In the rows, zero is written as 100.
Each path below is one point turned by a fixed rotation once a step. After each direction that follows a path, write how fast that rotation turns it, in degrees each step (0 if it stays still).
Each turn is a multiple of 5 degrees from 10 to 175, or 0.
Each row of a path follows its step; steps can be skipped.
Rotation 1:
step 3: 105; 107; 95; 88; 111; 102; 113; 112; 96; 91; 112; 74; 110; 101; 123; 86; 87; 100; 128; 129; 73; 143; 91; 57; 96; 94; 109; 94; 78; 87; 115; 54; 110; 107; 99; 121; 94; 120; 90; 98; 86; 85; 98; 103; 79; 79; 96
step 9: 95; 101; 98; 105; 114; 121; 83; 124; 77; 127; 117; 92; 136; 78; 87; 81; 89; 91; 110; 106; 97; 80; 112; 107; 88; 105; 145; 134; 129; 82; 98; 87; 118; 94; 102; 90; 83; 76; 88; 92; 118; 105; 125; 119; 100; 120; 98
step 11: 94; 79; 86; 108; 113; 105; 118; 105; 114; 124; 102; 121; 101; 100; 102; 92; 71; 100; 108; 147; 69; 137; 97; 97; 101; 101; 106; 111; 90; 113; 90; 94; 123; 82; 122; 139; 105; 130; 95; 117; 88; 88; 96; 107; 63; 98; 106
step 17: 102; 119; 82; 72; 106; 117; 88; 78; 83; 94; 126; 99; 141; 92; 111; 95; 82; 91; 96; 101; 67; 92; 95; 96; 90; 88; 119; 109; 112; 73; 94; 90; 110; 73; 102; 83; 63; 79; 93; 128; 100; 107; 118; 120; 122; 90; 126
step 21: 102; 107; 100; 102; 113; 90; 89; 100; 95; 108; 117; 96; 121; 99; 85; 102; 116; 114; 88; 123; 54; 120; 108; 96; 103; 89; 102; 90; 76; 97; 128; 64; 104; 95; 111; 116; 83; 102; 100; 114; 84; 159; 91; 128; 108; 125; 102
step 24: 87; 92; 85; 81; 117; 103; 86; 96; 103; 112; 124; 91; 123; 108; 110; 97; 66; 66; 103; 106; 106; 88; 92; 79; 112; 104; 93; 107; 115; 97; 95; 81; 126; 51; 90; 109; 72; 110; 65; 93; 74; 123; 113; 102; 105; 80; 76
step 25: 95; 111; 70; 102; 111; 71; 78; 118; 68; 101; 106; 100; 141; 86; 118; 99; 94; 99; 94; 101; 62; 115; 94; 83; 103; 102; 75; 110; 88; 81; 101; 107; 97; 81; 116; 71; 87; 96; 112; 102; 84; 102; 116; 133; 78; 73; 122
step 26: 91; 93; 73; 88; 70; 115; 100; 128; 92; 89; 102; 106; 101; 71; 94; 73; 93; 113; 127; 137; 96; 119; 106; 55; 95; 85; 120; 99; 126; 102; 90; 111; 99; 91; 120; 98; 103; 103; 139; 95; 82; 81; 118; 89; 95; 90; 108
Directions:
98; 103; 90; 93; 103; 116; 95; 106; 109; 93; 100; 103; 101; 101; 98; 103; 93; 109; 106; 93; 95; 94; 96; 102; 101; 98; 93; 93; 102; 94; 93; 99; 94; 101; 97; 97; 102; 92; 106; 99; 102; 101; 100; 102; 95; 98; 97  35
109; 101; 94; 102; 108; 99; 103; 108; 102; 102; 101; 100; 87; 99; 103; 104; 98; 102; 95; 97; 100; 96; 100; 100; 103; 87; 95; 99; 100; 108; 105; 99; 96; 101; 110; 94; 95; 101; 92; 98; 100; 100; 112; 100; 103; 103; 110  175
97; 104; 102; 109; 99; 97; 96; 98; 104; 106; 104; 103; 101; 98; 97; 100; 102; 83; 98; 93; 96; 102; 86; 98; 102; 101; 96; 93; 105; 101; 101; 93; 96; 93; 105; 102; 106; 91; 105; 97; 101; 94; 104; 100; 109; 103; 95  45
93; 89; 93; 99; 98; 100; 98; 95; 102; 100; 116; 93; 105; 103; 106; 103; 100; 99; 99; 104; 111; 91; 93; 98; 98; 99; 105; 103; 101; 102; 105; 96; 102; 108; 95; 98; 104; 92; 96; 96; 107; 105; 101; 95; 102; 104; 104  100
93; 104; 102; 101; 105; 102; 103; 95; 104; 100; 100; 105; 111; 101; 100; 102; 94; 91; 100; 98; 101; 93; 113; 104; 103; 110; 97; 102; 104; 98; 95; 101; 100; 111; 103; 102; 97; 105; 96; 99; 103; 93; 110; 110; 103; 100; 108  140
101; 105; 103; 105; 99; 107; 96; 100; 93; 92; 101; 107; 100; 102; 101; 101; 99; 95; 93; 91; 105; 99; 106; 103; 95; 94; 99; 107; 104; 108; 91; 100; 108; 92; 91; 102; 99; 95; 90; 92; 97; 107; 101; 99; 96; 108; 94  95
